(in the rows, 128 means zero)
Each path below is one point turned by a fixed rotation once a step. After each direction that follows a path, write how fast that rotation turns it, in deg/step (0 if it stays still).
Each turn is a multiple of 5 degrees from 10 to 175, or 0.
Each row of a path follows its step; steps can be skipped.
path 1
step 1: [128 144 123 128 122 122 130 129 126 130 121 133 128 126 130 135 127 126
 125 133 125 140 136 120 125 125 139 128 134 120 130 123 127 119 132 130
 124 134]
step 2: [122 130 121 123 134 132 129 127 130 125 122 135 122 125 128 124 127 123
 133 122 130 136 131 117 131 117 131 121 135 118 128 116 128 130 134 128
 133 134]
step 3: [132 133 125 120 119 125 128 132 125 125 124 136 123 123 129 126 122 137
 134 132 132 126 130 125 134 126 127 121 130 121 134 122 139 133 138 124
 129 142]
step 6: [128 137 131 125 125 138 135 126 129 134 123 132 124 121 128 117 118 122
 128 124 138 132 132 125 132 132 133 123 133 122 135 130 132 125 136 127
 116 132]
step 7: [121 137 123 124 140 132 124 123 125 131 126 122 120 127 126 121 128 128
 135 137 137 119 134 125 133 131 127 117 134 125 134 122 132 131 134 130
 121 129]
step 8: [132 134 123 132 135 123 130 126 125 126 124 126 127 125 125 125 128 138
 117 134 136 122 129 121 122 127 129 125 137 125 129 129 142 124 135 119
 116 130]
step 9: [130 139 123 130 136 125 128 121 118 140 136 133 126 131 129 118 126 127
 124 125 130 130 129 124 127 126 132 130 136 121 133 123 132 113 130 125
 126 128]
step 11: [128 138 125 121 132 135 128 124 126 122 124 143 131 131 125 117 122 139
 125 136 131 134 134 125 130 131 125 120 134 128 120 120 132 123 128 126
 124 130]
step 13: [123 129 119 128 127 125 131 122 130 131 134 141 130 118 139 126 133 134
 126 124 130 138 132 121 126 122 134 125 129 129 129 126 141 125 131 128
 121 133]
step 15: [119 125 125 129 130 130 136 121 130 125 124 127 118 128 134 119 119 131
 127 133 141 131 134 130 135 126 136 127 128 126 123 123 139 134 129 124
 130 137]
[132 126 127 128 130 126 129 126 126 129 132 128 128 127 128 129 128 129
 128 126 127 125 127 128 128 128 128 130 128 127 128 127 134 129 130 128
 132 128] => 70
[130 127 130 131 127 127 129 129 131 128 125 128 128 126 128 130 128 128
 126 129 129 130 128 129 130 129 132 128 130 127 127 132 131 129 130 126
 128 127] => 160
[127 126 130 128 129 130 126 128 128 129 129 131 130 124 128 127 125 123
 128 128 128 129 130 129 129 127 126 129 131 125 128 129 126 130 130 131
 129 129] => 90
[127 130 127 130 129 128 128 129 127 127 129 122 127 131 128 126 127 127
 125 130 126 127 128 127 127 127 128 131 130 123 127 128 128 128 129 129
 126 125] => 40
[127 128 128 131 131 127 125 127 130 129 130 127 124 129 128 128 130 126
 129 128 130 126 128 127 130 126 132 126 128 129 125 127 125 130 128 129
 131 128] => 140
path 2
step 0: [131 127 126 123 131 137 134 129 137 118 128 127 129 138 128 122 130 130
 127 125 131 128 123 124 129 126 119 130 136 116 118 120 126 135 121 129
 127 126]
step 2: [124 129 120 130 125 133 132 134 136 129 117 133 134 131 117 124 129 120
 121 128 125 129 132 125 129 124 126 131 129 125 127 136 130 125 134 122
 121 140]
step 4: [142 128 123 130 133 132 123 140 123 135 132 127 134 133 129 120 131 124
 126 123 129 129 135 130 130 126 130 136 136 135 124 122 136 132 122 128
 129 134]
step 6: [130 125 135 130 125 133 125 120 129 128 130 128 131 138 131 130 130 122
 132 130 132 122 129 125 130 119 126 133 134 113 121 129 131 137 128 128
 118 133]
step 9: [125 135 127 125 133 138 129 128 134 135 125 127 129 136 131 125 119 128
 118 129 130 125 133 126 137 125 121 129 131 126 123 129 125 128 129 122
 127 145]
step 10: [137 124 122 123 128 139 128 128 134 131 129 126 132 131 133 118 128 124
 124 129 131 121 128 135 130 121 119 129 128 131 130 125 143 123 123 124
 129 136]
step 11: [135 122 123 131 132 129 131 130 132 122 129 128 127 134 133 126 138 121
 122 124 131 123 135 124 127 123 129 129 143 133 135 132 138 133 131 132
 129 134]
step 13: [132 128 122 132 127 133 128 128 119 132 133 131 127 135 124 127 131 117
 126 121 132 117 122 131 132 124 126 132 131 114 121 121 132 121 126 126
 121 128]
step 14: [133 128 120 134 129 138 131 129 127 130 128 134 130 134 123 127 122 124
 129 122 128 115 134 137 135 133 132 134 136 122 134 134 126 133 132 123
 126 126]
step 16: [129 131 130 123 137 138 129 126 132 138 137 124 129 132 129 137 135 124
 127 121 135 125 134 128 134 127 121 121 127 127 127 127 138 126 127 123
 129 138]
[128 125 127 126 128 128 129 127 126 129 126 128 126 131 126 128 128 128
 130 129 129 127 124 126 129 126 131 127 131 126 127 129 126 129 128 129
 127 124] => 55
[128 130 130 131 126 130 126 127 128 131 130 127 129 128 129 130 129 131
 134 125 128 126 129 127 128 129 130 128 127 128 127 128 128 130 128 126
 126 126] => 40
[131 128 129 128 130 126 126 125 129 131 128 125 130 128 130 126 129 127
 125 126 129 130 125 127 128 125 129 127 129 131 130 130 128 128 128 127
 128 127] => 55
[128 128 127 126 126 128 128 128 130 126 129 126 130 128 131 126 128 128
 129 129 125 126 127 130 129 126 129 132 128 125 131 129 129 128 128 125
 131 125] => 100
[128 132 129 126 126 125 129 128 130 131 130 129 129 131 129 129 128 126
 130 130 128 127 127 124 127 127 126 128 126 126 128 130 125 126 129 130
 129 131] => 110
path 3
step 0: [128 128 128 133 124 125 129 129 132 140 139 129 127 129 126 136 126 124
 118 130 119 121 129 129 127 138 123 131 135 129 121 135 123 126 127 130
 128 119]
step 1: [124 128 119 132 131 127 121 121 136 127 131 138 120 121 129 130 131 136
 120 135 122 120 124 128 126 133 127 126 129 124 117 134 130 129 123 131
 133 125]
step 2: [126 121 120 133 137 128 134 121 126 130 136 136 130 131 128 134 131 133
 122 124 120 125 128 127 139 130 122 137 123 123 126 132 129 127 122 134
 129 124]
step 3: [133 125 118 127 130 124 132 120 130 127 125 134 125 132 127 122 126 130
 120 132 126 130 131 130 133 141 118 128 126 124 127 135 136 133 116 125
 123 129]
step 4: [127 124 123 131 132 125 123 120 132 130 134 125 135 135 126 125 121 128
 120 121 134 121 134 131 136 141 128 128 132 119 126 126 128 129 121 134
 124 127]
step 7: [125 126 133 132 129 121 128 114 132 132 128 131 126 128 126 131 135 130
 118 125 137 129 124 121 123 131 123 142 122 130 129 129 133 129 121 129
 125 129]
step 9: [127 127 131 128 128 133 126 122 131 126 127 129 118 129 129 128 127 117
 115 120 133 134 124 129 131 139 121 134 129 117 134 122 126 124 127 131
 129 132]
step 11: [126 129 130 130 121 140 130 130 135 122 133 131 130 131 136 128 130 126
 115 126 135 122 125 115 127 129 122 134 131 126 122 126 132 121 126 123
 129 129]
step 12: [133 136 127 126 129 134 125 118 140 139 129 129 130 131 130 132 128 130
 121 128 125 128 130 120 126 127 125 137 131 131 131 125 129 120 123 118
 136 122]
step 16: [134 141 120 131 124 127 125 124 133 125 127 129 131 140 128 126 129 131
 127 127 137 128 122 121 131 139 124 123 135 127 124 137 130 123 125 123
 130 128]
[127 129 127 127 126 129 127 133 130 128 132 128 131 126 130 127 128 128
 129 127 131 129 129 130 128 131 129 128 128 129 129 126 128 127 126 125
 126 126] => 60
[128 127 127 127 129 131 127 130 131 129 128 127 126 128 130 130 126 125
 128 132 129 128 128 127 127 125 125 130 129 129 129 127 125 127 132 126
 128 128] => 25
[130 130 127 129 125 127 128 127 131 131 132 129 130 126 128 129 130 128
 128 130 127 128 126 124 125 126 130 127 124 128 126 127 130 126 129 130
 129 127] => 65
[131 129 126 128 127 128 128 125 127 130 127 124 131 127 130 128 128 126
 127 128 128 126 127 130 130 129 127 130 127 132 128 128 131 128 128 127
 128 131] => 80
[128 128 127 127 132 128 128 128 128 132 128 126 130 127 126 131 131 130
 128 124 131 128 127 126 129 128 128 129 129 126 130 125 125 128 128 129
 130 129] => 145
path 4
step 4: [139 136 130 117 119 124 128 126 130 128 119 123 128 128 125 135 133 138
 123 137 130 129 123 123 133 123 130 129 131 127 127 130 127 128 126 131
 134 119]
step 5: [118 118 134 125 130 131 123 124 128 119 120 128 129 122 127 125 129 122
 135 129 130 124 121 138 135 129 132 129 129 136 130 127 131 136 134 120
 130 133]
step 7: [127 123 125 139 118 132 123 125 136 131 126 122 134 125 130 127 128 120
 128 124 132 135 131 134 135 125 137 124 131 115 131 127 126 131 126 126
 124 122]
step 8: [133 128 116 120 132 119 142 131 133 125 128 132 126 127 122 133 133 133
 135 129 131 115 124 131 135 130 125 130 130 125 131 127 128 126 130 131
 130 122]
step 9: [126 124 135 131 126 134 119 131 127 134 120 127 133 125 115 125 121 132
 125 132 139 126 125 130 133 122 122 124 122 129 125 128 133 132 133 132
 124 136]
step 12: [135 132 125 125 119 121 126 129 134 118 126 133 118 127 130 124 117 124
 137 122 125 123 123 132 132 120 120 126 129 125 126 129 122 123 125 131
 129 127]
step 13: [125 129 127 126 127 133 136 131 127 131 119 137 124 126 117 116 130 135
 121 139 128 132 130 125 134 126 135 128 125 133 125 124 128 137 127 122
 123 123]
step 14: [122 128 120 132 134 131 124 128 122 123 129 124 132 120 128 126 125 117
 129 123 128 127 117 120 128 129 122 130 135 129 127 122 120 123 139 128
 123 135]
step 15: [123 131 127 137 128 133 134 122 128 135 146 134 122 130 126 128 126 134
 119 126 127 127 131 131 127 120 123 128 126 121 133 127 133 130 122 127
 126 122]
step 16: [134 133 122 122 128 117 128 128 133 130 122 122 133 117 130 130 114 129
 130 121 130 131 134 124 130 133 127 124 131 124 119 132 124 131 128 124
 119 123]
[128 127 127 130 125 131 130 130 130 126 127 131 128 128 125 127 131 126
 129 127 123 130 128 128 129 128 129 126 127 129 129 128 124 126 129 126
 129 128] => 55
[129 130 126 131 128 128 128 125 129 128 131 127 129 128 129 128 127 126
 126 130 130 126 132 129 127 126 131 129 131 127 130 130 125 125 128 127
 130 129] => 90
path 5
step 1: [125 130 117 123 134 125 124 130 122 132 132 127 128 119 134 121 127 123
 120 122 129 138 127 127 132 141 134 133 130 114 133 128 126 122 121 131
 129 124]
step 2: [125 124 130 121 123 125 134 141 135 135 125 121 132 133 134 120 128 125
 126 131 119 128 130 119 133 134 133 131 132 128 130 133 124 140 132 134
 122 133]
step 4: [134 132 128 131 126 121 126 135 134 127 129 122 116 123 131 134 126 125
 120 131 125 128 128 129 124 136 122 129 133 125 113 125 129 119 116 124
 125 137]
step 5: [134 132 137 120 135 123 127 131 126 145 130 127 130 127 137 125 123 118
 130 123 126 126 129 130 123 128 124 121 130 120 128 141 126 121 131 135
 129 126]
step 8: [137 130 124 121 132 120 129 136 133 125 130 128 128 133 130 140 125 120
 135 130 132 135 114 128 128 126 139 128 134 129 119 128 123 126 132 131
 121 132]
step 9: [132 130 134 130 133 125 128 136 136 136 126 120 120 119 134 139 130 127
 123 125 125 128 131 124 128 130 117 126 127 117 125 114 126 122 132 127
 126 131]
step 10: [128 132 130 128 137 130 123 130 128 131 122 125 123 122 138 120 120 115
 123 126 130 117 125 137 133 136 128 125 129 122 130 142 128 124 126 132
 123 126]
step 12: [130 131 119 119 127 135 124 130 132 131 129 120 126 129 126 130 118 128
 125 132 137 131 138 122 119 128 137 135 132 123 127 121 126 121 136 132
 118 128]
step 14: [131 129 140 133 131 120 131 134 130 133 127 127 125 128 130 133 131 118
 120 120 137 123 126 122 132 126 125 122 129 116 134 123 125 129 134 135
 129 138]
step 16: [133 134 127 118 122 134 129 133 137 133 127 127 132 124 132 126 130 121
 122 126 122 132 135 137 126 128 145 126 138 120 128 127 131 126 122 125
 135 125]
[128 129 129 130 125 126 129 128 130 126 128 127 127 128 129 128 131 128
 125 129 127 130 128 126 128 128 130 129 126 126 131 124 130 126 125 129
 131 129] => 145
[128 126 129 134 126 131 128 130 128 123 129 130 126 128 127 128 128 125
 128 129 129 128 129 127 129 128 126 127 130 128 130 131 127 130 129 130
 128 127] => 95
[127 127 127 129 125 129 129 130 130 130 130 129 125 129 129 127 130 131
 130 127 124 126 127 127 130 126 127 128 129 127 124 127 127 130 126 126
 127 128] => 160
[126 126 127 128 126 127 130 128 127 130 133 124 127 128 125 129 128 128
 128 129 127 130 128 129 130 128 132 131 126 130 130 129 126 129 130 128
 125 128] => 70
[127 128 127 127 130 132 126 125 127 125 127 126 126 126 127 128 128 128
 126 130 127 127 129 126 128 131 127 129 128 126 127 126 124 125 128 125
 128 127] => 125
[126 130 129 127 128 131 129 131 126 127 130 131 132 127 125 129 129 127
 128 124 129 130 128 129 130 126 126 128 128 126 128 125 127 126 128 126
 128 132] => 135
[124 128 127 127 127 125 130 126 130 130 128 128 127 128 126 126 126 125
 129 127 128 126 126 127 132 130 125 128 126 126 130 128 128 128 129 130
 131 127] => 85
path 6
step 0: [133 126 124 145 129 134 129 130 122 118 130 125 122 129 125 125 133 126
 127 126 127 133 122 129 123 123 124 126 136 132 129 135 121 126 130 136
 135 137]
step 2: [131 130 133 121 135 119 123 134 133 137 125 129 134 134 124 133 130 129
 126 137 116 130 119 131 117 123 132 125 128 129 128 128 130 124 124 120
 128 129]
step 4: [123 135 127 121 129 133 137 126 130 126 128 130 121 124 125 129 130 137
 133 120 132 126 134 133 127 122 130 136 119 136 133 122 129 138 126 127
 119 123]
step 6: [126 119 134 137 126 124 124 129 126 123 123 125 124 118 136 127 131 138
 126 125 130 124 131 122 124 139 133 131 136 128 124 130 127 126 139 132
 134 128]
step 7: [122 123 129 129 118 121 138 131 129 127 133 129 131 133 121 126 136 127
 124 126 129 135 134 129 126 118 135 135 134 133 127 126 123 118 131 127
 122 121]
step 8: [125 124 131 122 128 125 119 126 125 136 128 136 132 141 129 128 124 130
 126 130 122 136 131 126 131 121 117 125 136 125 123 137 133 133 130 130
 123 131]
step 9: [135 128 132 134 131 126 130 131 132 138 122 133 124 131 127 125 131 131
 130 126 131 120 123 126 129 137 129 123 126 139 124 139 116 139 127 126
 126 130]
step 12: [126 129 131 136 129 120 130 132 135 120 130 125 130 123 125 130 127 125
 131 130 122 121 114 122 122 131 137 135 130 122 137 136 124 132 132 128
 123 128]
step 13: [125 122 120 127 133 126 133 134 137 121 123 128 133 133 133 131 130 130
 135 128 122 125 131 127 127 124 121 134 127 123 117 118 131 122 134 132
 123 120]
step 14: [120 126 133 122 133 124 126 127 121 136 132 123 126 138 141 133 138 137
 126 130 133 123 129 129 131 122 129 125 128 127 129 127 129 130 119 126
 121 126]
[130 126 127 127 126 124 125 130 127 128 128 130 125 130 127 128 127 129
 125 128 130 129 130 128 132 129 127 128 128 129 131 128 125 126 130 131
 128 128] => 40
[131 127 128 129 130 123 128 128 127 129 130 127 129 127 128 127 126 130
 130 127 128 128 125 128 127 131 129 124 127 128 129 131 132 129 128 129
 129 128] => 115
[126 128 126 130 131 128 133 128 123 128 128 131 127 130 127 126 130 128
 130 127 130 128 130 128 128 129 126 129 129 128 131 127 130 125 127 127
 129 127] => 110
[131 130 127 131 131 128 127 130 129 128 125 129 128 129 129 128 124 128
 128 128 127 128 125 129 127 127 127 130 125 129 132 127 127 126 126 127
 125 129] => 40
path 7
step 2: [128 134 131 124 134 122 129 124 127 118 118 125 127 133 131 121 136 128
 124 127 136 120 131 127 121 124 128 120 126 130 134 125 128 121 127 134
 124 129]
step 4: [129 121 124 123 126 124 135 131 136 119 130 128 122 130 123 122 126 124
 129 131 131 121 135 129 125 125 118 123 132 130 137 129 127 127 123 131
 119 133]
step 5: [125 129 125 133 131 126 126 131 133 126 122 125 128 129 122 124 143 126
 119 122 126 120 133 123 118 121 124 125 122 130 131 125 130 124 126 134
 121 128]
step 8: [123 125 126 123 131 130 130 134 125 122 123 130 132 118 126 123 139 123
 122 126 133 122 133 126 122 122 122 121 130 138 131 130 130 131 123 132
 123 131]
step 9: [126 126 130 116 126 126 133 133 136 127 122 121 123 133 128 126 137 123
 125 123 125 126 129 127 131 128 122 124 125 128 135 131 125 127 125 142
 124 130]
step 10: [130 125 124 132 132 130 138 130 131 127 128 128 114 134 127 124 135 127
 124 127 134 113 132 127 120 128 124 127 126 130 133 129 133 131 127 134
 129 127]
step 11: [124 125 124 123 128 130 126 125 133 127 124 130 134 130 129 125 130 125
 122 127 139 120 140 119 123 119 119 129 131 131 129 129 129 128 125 138
 124 125]
step 14: [122 120 124 125 129 131 128 130 128 131 124 122 124 123 123 131 130 124
 124 123 132 119 137 123 125 126 116 123 126 122 132 136 131 131 126 136
 120 126]
step 15: [126 123 127 117 127 131 137 125 131 123 132 129 126 135 123 131 134 122
 119 130 126 120 128 125 125 122 122 121 124 134 132 124 135 123 124 135
 128 124]
step 16: [122 129 128 127 133 129 134 135 134 131 123 129 123 125 134 120 138 123
 125 125 137 120 131 122 129 124 125 127 126 125 127 123 129 121 124 136
 129 121]
[128 127 130 123 132 129 127 130 127 129 131 129 127 125 131 128 129 129
 127 126 128 125 124 130 129 129 128 127 127 129 125 128 130 128 129 130
 128 130] => 45
[127 129 127 127 130 127 126 128 130 129 127 125 127 126 127 126 127 127
 126 125 127 128 128 126 127 131 130 133 127 123 128 127 127 126 128 128
 126 127] => 160
[128 128 130 130 129 130 131 126 129 125 129 128 125 130 127 126 126 129
 130 127 127 125 125 128 127 129 130 128 128 129 129 125 128 126 123 126
 128 128] => 130
path 8
step 0: [129 129 133 134 131 127 127 123 125 128 130 119 115 121 134 120 131 132
 123 132 127 130 128 134 134 129 119 128 126 121 133 117 129 142 130 137
 126 129]
step 1: [124 128 142 129 127 129 125 121 121 125 122 128 118 134 121 129 135 124
 133 141 122 129 124 124 129 128 131 140 126 135 128 130 121 123 131 127
 134 125]
step 4: [123 128 131 133 132 126 133 121 127 109 127 132 124 127 125 137 126 130
 137 132 129 132 126 133 134 128 122 129 130 122 121 122 127 127 133 124
 117 124]
step 7: [120 124 137 129 121 125 122 117 142 128 138 126 122 126 133 129 133 134
 132 130 123 134 135 137 132 126 128 125 124 130 134 120 130 133 125 132
 123 126]
step 10: [133 127 129 129 120 121 115 124 131 112 134 127 127 128 131 124 133 116
 117 133 126 127 130 124 128 127 129 125 123 120 130 133 127 132 133 125
 129 126]
step 12: [127 123 146 129 130 130 123 127 126 137 126 130 115 126 128 131 119 128
 125 137 125 132 133 122 128 127 135 130 126 122 135 125 131 126 130 131
 133 122]
step 13: [128 128 131 124 125 117 125 141 129 120 131 126 129 124 124 133 135 131
 128 132 118 139 119 122 121 134 129 134 122 130 125 118 125 128 133 127
 133 128]
step 14: [130 127 135 132 126 129 124 125 138 122 127 122 117 135 142 126 127 134
 131 127 122 130 129 129 124 126 127 122 131 132 115 127 131 139 123 126
 125 128]
step 15: [131 124 133 125 131 127 129 127 119 116 127 124 125 132 132 131 132 118
 131 132 126 129 132 132 128 131 126 135 141 119 128 127 135 120 137 128
 126 116]
step 16: [134 124 125 138 136 124 132 122 136 129 126 125 121 128 124 130 129 134
 124 135 127 139 113 128 136 130 133 129 129 122 134 125 129 135 137 125
 125 130]
[127 126 127 131 130 129 128 127 130 129 130 129 127 124 132 131 126 129
 127 129 126 127 127 128 128 131 125 128 128 130 129 131 129 130 127 129
 128 129] => 155
[129 126 127 127 128 130 129 130 131 129 128 128 129 130 129 127 130 128
 127 131 124 129 130 130 126 126 127 130 131 132 126 126 126 127 127 130
 128 127] => 60
[123 130 128 132 129 129 130 128 127 129 130 128 130 128 128 126 129 127
 130 130 127 127 124 132 129 127 131 129 130 128 127 128 129 128 128 126
 127 127] => 25
[129 130 124 129 129 129 128 127 126 125 126 125 128 126 132 126 125 126
 129 129 129 129 128 128 126 127 129 127 126 128 125 127 127 125 130 130
 126 128] => 70
[127 127 128 127 131 126 128 131 127 126 130 131 129 125 126 125 129 126
 131 127 126 126 130 128 126 130 125 131 129 127 127 128 129 127 131 127
 126 131] => 160
